(in the rows, 128 means zero)
Each path below is one point turned by a fixed rotation once a step. After each direction that follows a path, write how fast that rotation turns it, in degrees a step (0 if it stays still).
Each turn is a multiple of 5 degrees from 10 to 175, or 0.
Each row of a path follows its step; steps can be skipped.

step 4: [129 132 124 124 119 128 126 122 131 126 141 126 130 119 118 131 129 133
 124 127 119 121 122 133 130 122 126 121 134 127 123 123 112 116 126 121
 126 142 131 126 132 119 124 119 131 143 142 131 127 129 133 127 119 123
 129 131 135 124 124 132 125 112 135 128 129 126 124 118 130 135 123 129
 119 138 112 118 133]
step 5: [129 139 118 127 129 141 119 123 142 131 131 138 127 136 136 122 123 110
 143 138 106 120 123 127 130 127 129 125 135 139 122 126 132 122 130 130
 137 131 127 133 132 129 136 138 120 135 132 127 128 130 137 123 126 125
 131 138 129 128 130 123 135 130 122 127 122 138 124 127 126 122 126 129
 128 134 130 129 133]
step 7: [125 131 126 127 118 117 136 140 119 139 133 123 131 135 125 128 141 144
 123 133 131 137 138 125 120 122 131 130 128 124 135 130 135 128 127 124
 118 124 133 122 123 112 126 135 134 123 139 129 128 124 128 121 123 130
 120 115 120 128 122 131 117 125 140 135 127 129 127 118 122 136 123 133
 120 120 126 127 123]
step 9: [124 126 137 125 128 144 127 126 138 121 111 123 139 121 125 126 111 118
 137 120 133 130 130 131 136 134 127 127 130 125 135 122 134 126 129 136
 133 114 123 136 127 133 127 121 137 137 117 137 131 128 129 126 128 133
 129 126 134 124 132 126 136 136 127 124 140 126 134 131 135 112 126 126
 122 125 128 135 126]
step 10: [130 112 143 119 126 120 128 129 132 141 127 119 123 113 131 126 129 121
 127 136 132 126 131 138 127 118 135 118 127 112 132 123 128 130 123 125
 124 127 136 132 127 120 122 123 134 125 142 134 139 126 133 137 129 128
 133 124 130 131 131 120 128 125 126 132 128 131 140 133 136 126 139 121
 127 114 130 121 131]
step 13: [124 127 123 129 121 123 117 128 120 136 122 119 137 136 135 119 118 121
 130 129 130 126 131 136 136 127 118 124 126 128 131 126 124 112 113 119
 134 139 130 133 135 129 136 119 127 124 142 119 130 126 131 124 122 121
 118 127 124 131 130 135 117 139 130 121 131 126 135 123 124 116 133 126
 125 121 124 128 116]
step 22: [140 124 131 125 123 124 117 128 133 134 127 122 137 133 136 128 123 118
 135 123 121 131 131 137 140 128 132 134 144 126 132 125 127 121 144 135
 127 134 132 128 125 123 122 137 122 118 135 135 127 133 119 136 127 135
 132 124 144 129 124 128 123 128 122 119 119 129 119 129 141 118 125 124
 116 124 133 125 124]
step 23: [120 138 138 114 124 123 140 139 122 137 129 123 116 130 123 129 125 114
 116 128 127 118 136 134 122 132 132 126 141 127 136 122 129 132 132 137
 120 129 135 134 128 131 124 143 131 124 136 124 124 134 131 124 130 118
 126 137 122 129 134 129 131 121 129 126 131 133 126 120 133 133 116 125
 129 129 136 120 121]
step 25: [130 121 119 137 117 135 121 128 126 125 138 133 140 133 118 135 129 133
 147 132 130 127 133 127 135 123 135 128 133 126 133 130 142 123 123 120
 132 124 119 133 121 125 135 107 132 130 132 130 129 124 117 119 131 127
 132 127 138 128 130 129 128 128 131 127 123 119 118 127 133 116 131 130
 134 123 122 140 126]
step 28: [146 129 127 132 137 123 129 130 130 118 123 141 126 128 133 128 123 137
 135 136 139 123 127 138 121 130 117 127 137 136 129 132 143 131 125 122
 134 121 138 137 121 124 120 129 130 136 129 135 132 133 121 139 118 139
 131 123 125 133 118 135 121 132 127 126 128 131 122 132 121 127 134 135
 130 116 132 132 135]
[123 127 128 125 129 127 129 130 128 128 128 126 127 124 128 125 128 130
 128 130 126 129 127 127 130 128 128 126 128 127 129 131 125 127 127 129
 128 130 128 127 125 127 127 127 127 127 128 127 129 129 129 129 128 126
 126 127 127 127 128 128 127 126 131 129 129 130 129 127 129 130 128 128
 129 126 128 128 126]
110
[128 129 126 128 127 130 129 129 128 128 127 127 128 126 129 126 128 130
 128 131 126 128 126 125 126 127 127 128 127 127 129 130 130 128 129 129
 127 126 130 126 128 128 129 127 131 130 127 128 131 130 130 128 129 130
 128 128 129 131 126 127 127 127 127 130 129 127 126 129 125 126 127 128
 126 129 129 130 127]
35
[126 129 129 129 127 128 127 128 129 131 128 126 128 128 131 129 126 128
 129 128 126 129 126 130 129 127 126 128 128 128 127 128 127 127 124 132
 127 127 127 131 130 128 127 128 129 128 127 127 125 126 127 128 128 129
 132 127 128 128 129 127 128 127 127 130 127 131 124 128 129 126 129 125
 127 129 127 127 126]
85
[127 128 126 126 128 126 129 131 129 129 128 127 129 127 127 129 125 127
 128 126 128 127 127 128 127 129 130 125 127 128 127 130 128 126 130 128
 134 124 128 128 129 128 128 128 129 127 126 126 126 130 125 129 129 127
 128 128 129 128 126 129 126 128 127 127 124 127 130 129 129 126 128 127
 127 128 128 131 129]
110
[128 129 126 130 129 130 127 127 127 126 129 127 129 129 126 126 128 128
 130 129 127 128 127 126 127 130 131 126 127 128 126 128 128 128 128 132
 130 128 131 130 126 126 126 129 125 129 126 128 129 127 128 127 129 131
 129 129 128 128 126 128 126 128 128 127 128 127 125 129 129 130 128 128
 132 126 126 126 130]
110
[128 129 128 129 127 128 128 129 128 126 128 128 126 127 126 128 126 130
 128 130 127 130 129 128 129 126 127 126 129 126 125 125 127 128 128 125
 130 126 127 127 129 130 127 127 129 130 128 126 131 128 127 131 131 127
 129 127 126 127 128 125 127 129 126 124 129 129 127 127 128 129 129 128
 128 127 129 127 128]
45

step 0: [140 131 126 133 128 123 133 118 126 131 124 125 121 117 125 132 133 117
 133 123 136 127 120 135 142 131 125 137 122 133 134 138 127 124 134 124
 124 119 114 137 124 132 138 133 123 121 124 128 124 128 126 127 118 133
 118 136 130 133 119 128 136 126 132 126 127 134 125 127 127 145 124 113
 125 128 124 135 118]
step 2: [128 130 123 121 114 124 117 138 119 127 134 127 129 123 136 127 131 132
 140 139 138 126 132 121 129 136 119 119 130 138 118 129 133 129 126 131
 127 123 133 133 138 135 128 124 125 134 125 128 124 126 131 122 126 115
 134 134 134 131 122 126 126 119 117 126 111 128 126 132 123 130 130 141
 115 140 129 131 132]
step 6: [120 117 121 131 135 128 120 125 126 135 133 134 131 138 135 107 124 129
 124 127 128 132 142 137 128 122 131 143 130 130 121 129 124 133 123 121
 128 121 125 129 128 127 136 136 127 130 122 133 129 131 134 134 129 128
 140 123 136 133 132 138 138 132 138 144 124 124 132 127 126 121 123 120
 130 127 126 115 134]
step 7: [138 127 136 137 119 123 123 130 123 133 134 134 131 134 135 129 130 126
 132 131 141 129 127 112 122 125 122 118 139 124 122 115 128 126 129 144
 118 131 129 133 114 126 124 129 128 122 121 128 130 112 138 139 129 128
 126 126 124 120 130 121 132 130 118 136 122 119 132 132 130 122 127 128
 135 132 130 121 124]
step 18: [129 143 119 130 129 132 140 127 118 123 121 116 109 132 127 129 132 140
 131 126 136 128 131 126 126 127 125 133 130 135 128 123 126 120 123 125
 126 131 128 127 124 116 126 125 129 132 123 117 124 117 123 126 126 130
 133 116 119 125 123 121 136 122 136 133 131 126 125 136 131 139 123 116
 128 122 120 114 134]
step 20: [123 136 126 130 119 126 128 124 123 137 122 119 133 126 131 138 136 129
 134 127 119 134 139 121 131 133 139 131 125 125 129 127 129 133 130 127
 126 127 117 127 123 135 127 113 128 135 133 141 115 126 126 115 127 121
 121 130 137 125 143 135 124 138 133 114 124 127 127 137 135 126 138 128
 124 137 129 130 135]
step 21: [129 131 126 123 130 123 132 123 130 131 129 131 124 128 112 131 129 135
 122 117 135 122 139 121 122 126 132 119 125 131 141 126 125 129 128 117
 126 131 129 119 135 132 130 120 130 134 133 110 137 135 118 112 136 122
 121 126 125 136 124 117 127 122 120 131 136 123 126 129 135 123 128 132
 136 131 131 112 131]
step 23: [132 144 124 126 133 139 126 132 115 134 128 120 130 122 130 135 137 128
 125 133 128 125 117 132 119 127 131 133 116 119 122 133 134 126 133 128
 130 128 123 120 126 126 123 129 127 127 114 121 124 135 137 119 114 140
 120 122 128 125 136 143 129 134 134 126 133 129 137 136 133 135 128 130
 140 126 130 126 135]
step 27: [140 128 126 127 121 128 135 127 131 130 119 128 113 126 120 130 129 122
 131 127 117 130 118 125 140 124 124 134 119 142 118 125 123 127 127 140
 115 128 142 125 126 122 134 126 122 115 136 123 119 129 120 137 136 135
 136 120 118 134 127 122 127 122 136 124 129 125 127 124 126 126 128 130
 130 119 134 136 129]
step 28: [127 133 133 133 132 141 125 127 126 116 127 143 138 131 131 140 127 121
 119 127 120 115 122 131 130 133 131 137 127 140 122 140 125 135 132 131
 143 123 124 125 135 125 128 126 124 131 135 130 125 117 129 126 125 128
 122 120 123 130 127 136 138 130 129 126 130 131 125 144 126 140 132 120
 125 135 134 136 121]
[127 130 128 130 129 126 126 130 127 128 128 127 125 129 128 128 128 127
 129 125 131 127 126 127 127 129 131 127 128 128 130 130 129 127 127 126
 131 128 127 127 126 129 127 130 128 126 129 128 126 128 129 128 127 128
 127 127 129 128 130 128 128 125 127 127 125 129 126 133 130 131 126 129
 127 128 130 129 129]
140
[127 126 130 128 124 126 130 127 126 129 128 128 129 131 125 129 130 127
 129 129 130 127 131 129 129 127 128 125 129 128 128 125 128 130 130 127
 129 128 127 127 128 129 126 129 128 129 129 129 127 130 130 130 129 126
 127 129 127 129 130 127 126 128 128 129 130 127 127 131 126 126 126 130
 128 130 127 128 126]
80
[129 126 131 128 128 126 129 129 127 130 129 127 127 130 130 128 128 127
 128 129 129 129 125 126 131 126 124 128 128 127 130 130 129 127 125 131
 127 126 129 128 128 130 129 127 125 126 129 127 128 128 128 128 129 126
 127 129 127 128 129 128 125 128 128 126 126 126 127 127 129 126 130 127
 127 129 125 130 129]
145
[128 127 129 129 129 128 127 129 130 129 126 127 129 130 127 128 129 127
 128 131 128 127 128 126 127 129 127 128 126 126 129 130 131 130 126 130
 129 128 125 130 129 130 127 128 129 128 127 128 129 128 129 130 131 129
 127 127 129 127 129 127 130 130 130 128 130 128 129 125 128 132 125 124
 128 130 130 128 126]
115
[128 128 129 129 128 129 128 129 130 129 128 130 125 128 129 129 128 128
 129 127 127 130 133 125 127 126 129 129 130 130 128 127 129 129 126 130
 129 127 128 126 128 129 128 129 127 128 129 130 127 124 128 129 125 129
 130 127 124 129 130 128 126 128 129 130 130 129 129 128 129 129 127 125
 128 127 128 130 127]
35

step 0: [131 120 131 138 127 115 127 121 133 128 121 123 139 133 122 121 126 139
 116 127 130 131 141 127 125 134 122 135 131 123 125 129 126 124 119 120
 122 124 121 120 140 126 131 127 130 122 129 122 137 138 121 136 122 126
 125 126 118 127 128 128 127 131 127 127 130 119 125 134 130 142 128 126
 125 138 130 120 125]
step 1: [131 123 129 122 115 125 116 137 138 127 119 129 125 129 120 133 122 133
 131 128 126 138 129 126 126 133 125 147 124 137 121 123 120 124 130 123
 131 131 127 133 141 132 125 126 136 123 127 127 137 134 131 132 115 125
 124 130 123 129 125 127 133 120 126 119 121 131 132 129 131 126 129 128
 125 131 116 116 123]
step 3: [136 117 127 117 126 123 135 121 124 138 131 118 129 117 128 136 129 128
 124 136 125 121 126 120 133 141 121 126 124 132 131 115 129 129 129 124
 132 123 126 131 134 140 130 114 117 123 129 125 126 133 130 132 125 120
 121 126 130 119 127 131 136 126 135 132 130 123 117 124 122 131 120 130
 125 120 125 128 123]
step 5: [126 126 137 133 131 129 131 130 126 125 122 128 124 131 126 123 129 128
 126 122 135 122 134 130 136 132 123 134 123 130 132 120 129 117 123 131
 128 123 124 122 140 133 134 123 127 131 139 127 135 124 134 130 137 132
 116 119 124 128 133 131 140 127 139 123 139 121 135 131 134 138 136 123
 136 144 134 123 123]
step 10: [127 128 139 129 130 127 135 121 126 132 135 123 118 129 123 131 131 118
 129 122 126 130 122 132 125 133 128 140 119 131 127 117 139 125 123 128
 140 121 123 130 128 139 138 131 124 127 135 124 135 122 138 122 133 131
 119 127 122 132 126 125 132 132 129 124 117 113 131 119 124 136 130 126
 135 123 132 124 137]
step 18: [141 135 133 139 133 138 111 129 125 129 129 119 125 123 123 135 134 127
 129 130 131 125 128 135 133 129 127 125 128 128 134 127 138 122 129 132
 127 136 119 126 125 129 129 126 123 123 119 123 131 131 135 129 120 133
 131 129 125 133 128 133 118 132 136 119 124 124 140 129 136 123 134 136
 111 132 121 122 128]
step 23: [129 130 132 126 124 136 130 130 127 127 131 118 123 118 124 122 131 131
 134 123 124 130 136 136 132 133 126 129 130 117 136 122 130 129 135 131
 127 133 137 121 126 127 128 123 127 115 116 127 132 119 130 126 128 122
 119 127 121 126 129 136 122 136 115 125 126 116 126 131 141 116 135 129
 114 127 130 121 128]
step 24: [138 128 128 128 120 128 118 123 129 131 126 117 118 123 132 130 137 121
 136 129 130 125 130 130 130 122 117 126 112 130 140 121 136 125 134 141
 123 127 124 128 115 123 121 120 131 130 127 128 128 127 129 129 129 132
 119 116 120 133 132 126 129 132 128 133 119 126 128 125 133 132 138 128
 122 126 121 119 122]
step 25: [140 135 137 132 135 124 126 123 117 129 127 127 142 125 129 122 131 123
 138 124 121 114 130 128 117 130 113 127 119 129 129 133 135 125 130 135
 117 130 130 127 134 124 122 125 130 125 130 126 129 129 119 126 115 128
 129 122 115 138 131 131 121 127 126 126 131 129 125 125 125 133 126 127
 121 130 129 135 122]
step 26: [137 128 142 124 121 124 132 120 124 135 130 118 128 138 125 126 136 134
 131 125 115 127 121 123 122 122 130 140 129 125 114 127 129 128 138 129
 123 127 127 127 130 125 133 126 132 118 125 138 130 122 131 134 114 126
 126 125 120 137 129 128 124 126 140 119 133 128 124 128 124 126 137 121
 133 130 136 122 125]
[128 125 129 129 127 128 129 129 126 127 126 127 128 131 128 126 130 129
 128 125 128 130 128 129 128 126 130 128 129 126 130 130 128 127 127 127
 129 128 126 125 129 132 126 131 130 128 129 127 129 128 129 127 129 129
 125 128 129 126 126 129 127 129 129 128 128 128 128 128 128 128 125 126
 128 128 130 125 129]
65
[130 126 128 128 128 125 128 126 129 125 128 130 128 127 125 128 129 127
 126 128 127 129 128 129 128 127 131 131 127 127 129 128 130 129 129 127
 127 129 130 127 127 127 128 131 129 128 129 129 128 126 128 131 126 126
 129 125 127 130 130 126 127 128 125 128 128 128 128 123 127 129 126 127
 129 128 128 128 128]
25
[129 128 127 126 127 130 130 129 128 129 128 127 130 131 125 128 127 128
 127 130 127 128 126 129 127 130 129 131 127 127 130 127 128 127 127 126
 127 128 128 127 129 126 127 125 128 126 128 127 129 126 128 128 132 126
 130 127 127 130 127 129 124 125 129 128 127 130 127 130 129 126 126 129
 128 127 127 129 129]
130
[126 126 129 127 126 126 127 131 129 129 127 130 129 128 128 127 126 129
 125 129 129 130 127 124 126 124 127 127 130 127 126 129 129 127 128 127
 126 126 127 127 129 127 128 127 127 128 128 127 127 127 132 127 126 128
 131 128 126 127 129 129 127 127 127 126 125 130 127 128 127 128 128 127
 128 130 128 128 127]
55

step 0: [127 117 117 133 127 120 131 117 116 133 113 123 125 128 122 126 120 115
 130 122 125 130 132 124 130 137 127 128 126 128 132 128 130 115 124 128
 134 128 120 120 125 127 132 118 127 130 124 129 129 131 121 123 139 128
 126 145 131 139 138 134 145 117 122 126 136 125 127 126 127 125 131 127
 122 123 117 133 113]
step 2: [137 112 121 120 121 121 125 121 121 140 129 137 135 141 135 131 115 123
 128 128 135 134 130 132 128 127 129 128 122 127 138 127 124 126 143 121
 121 119 129 119 137 137 129 124 143 122 132 118 123 139 125 132 123 121
 128 137 124 134 132 127 127 128 115 128 130 129 129 125 122 126 116 122
 138 128 123 126 124]
step 5: [119 126 129 122 130 122 119 117 128 120 115 128 130 131 123 133 127 126
 131 128 136 121 126 118 137 127 121 126 124 135 127 123 125 133 133 132
 121 128 115 112 121 126 118 128 138 119 125 124 119 135 125 128 126 138
 117 125 130 124 127 121 115 138 116 130 126 126 123 121 121 130 116 118
 128 139 128 122 116]
step 8: [124 127 127 122 117 130 125 126 120 125 116 132 139 128 145 131 129 122
 114 137 135 130 114 123 129 145 116 120 127 130 128 118 133 121 135 129
 123 123 128 127 127 127 129 128 136 130 132 124 121 135 133 125 134 131
 122 133 139 132 139 133 125 124 115 137 119 136 124 127 127 117 124 129
 140 125 125 135 125]
step 14: [124 131 127 119 115 121 131 127 131 120 125 123 129 132 131 122 125 129
 129 123 135 136 128 119 114 134 118 119 116 130 138 127 136 135 136 139
 122 126 124 127 133 127 128 130 132 121 125 122 133 141 123 136 125 124
 130 121 128 133 147 119 133 120 121 131 125 126 124 116 134 123 114 118
 127 125 118 126 118]
step 20: [130 128 129 127 131 123 127 120 131 140 118 127 134 130 130 133 128 118
 129 133 126 127 128 117 119 135 122 112 130 131 118 130 127 130 137 140
 115 118 125 124 129 142 123 113 135 130 128 128 132 136 131 136 126 131
 128 137 138 133 125 125 129 121 134 138 134 129 124 129 136 122 113 123
 135 114 127 125 117]
step 21: [129 123 133 127 119 124 128 127 118 122 113 130 124 132 124 122 129 125
 132 128 125 123 129 128 118 135 143 127 132 113 126 124 118 123 117 123
 134 124 125 133 111 128 126 130 128 118 135 117 115 134 130 123 126 125
 128 130 119 114 133 137 136 122 126 128 132 121 124 133 127 132 115 137
 120 129 122 119 122]
step 23: [131 118 131 128 131 117 125 129 123 121 119 131 140 126 129 124 127 123
 121 129 125 117 135 145 130 128 140 126 129 129 131 119 129 132 136 130
 114 125 113 137 128 130 121 126 124 119 121 124 117 134 130 138 131 130
 117 126 125 126 141 116 121 121 128 142 127 129 130 122 137 128 117 129
 131 123 125 124 116]
step 26: [120 132 128 126 130 134 124 124 119 121 127 115 126 131 131 131 139 130
 132 129 136 124 132 122 122 136 123 118 131 126 135 120 125 123 135 137
 119 133 124 127 122 120 123 117 126 117 121 125 124 137 130 135 130 145
 127 129 131 130 128 133 140 120 126 137 130 141 136 119 146 117 124 120
 125 129 131 136 121]
step 27: [141 130 117 127 126 121 139 128 124 126 121 135 122 141 128 132 118 121
 127 128 121 130 121 136 123 131 130 127 133 113 134 138 124 113 128 129
 141 125 128 124 124 129 138 128 130 135 137 121 122 130 122 131 126 135
 117 138 122 123 130 116 140 131 117 124 128 132 130 138 138 134 124 130
 128 130 116 134 124]
[128 125 127 128 126 128 128 129 127 127 129 129 128 126 128 130 128 125
 127 130 131 128 127 128 126 124 129 127 128 128 127 130 128 130 128 130
 128 128 129 131 130 126 128 129 130 129 126 130 130 128 127 126 131 125
 129 126 129 128 130 126 126 128 129 130 127 129 127 130 128 126 126 127
 128 128 126 130 128]
70
[129 129 128 126 126 130 130 129 125 128 127 131 126 129 127 131 129 126
 128 127 127 131 127 127 125 129 128 124 129 128 129 127 128 129 128 128
 126 130 128 127 127 125 131 125 128 130 129 127 129 129 127 128 126 128
 129 129 128 127 129 127 130 125 131 126 128 130 127 128 126 127 127 130
 129 129 130 127 127]
55
[127 130 129 129 129 129 127 130 125 128 130 127 128 130 129 131 129 128
 129 129 130 128 128 127 128 132 128 130 129 125 128 125 128 126 128 127
 129 129 129 131 129 127 126 129 129 128 129 128 128 127 129 128 128 126
 130 128 130 127 126 130 128 128 128 129 128 130 128 127 127 128 127 127
 132 126 131 131 129]
160
[128 128 130 128 128 129 129 129 129 129 127 131 130 127 124 129 129 130
 129 129 129 124 129 127 127 128 128 127 128 127 129 129 128 128 126 130
 126 128 125 130 129 128 130 127 130 126 128 128 127 128 128 130 132 124
 126 128 129 130 128 128 132 129 128 129 129 128 128 128 130 126 131 129
 128 129 128 128 127]
125
[127 127 126 130 128 128 127 129 129 128 129 128 127 129 128 129 125 127
 129 125 132 127 130 132 127 128 128 126 128 130 129 128 126 127 130 127
 127 127 127 127 127 127 127 131 124 127 129 126 129 130 129 131 129 126
 130 126 128 128 128 126 130 127 128 128 129 128 126 127 127 128 127 126
 128 131 130 127 128]
35
[129 127 127 129 128 127 127 128 127 129 126 126 130 125 126 129 127 131
 127 130 127 128 131 128 128 126 126 126 126 129 127 124 129 129 132 131
 127 127 128 129 129 128 128 128 129 131 128 128 128 128 127 127 127 130
 129 128 128 129 129 128 130 129 125 128 127 127 126 125 126 128 126 128
 129 128 129 129 128]
125
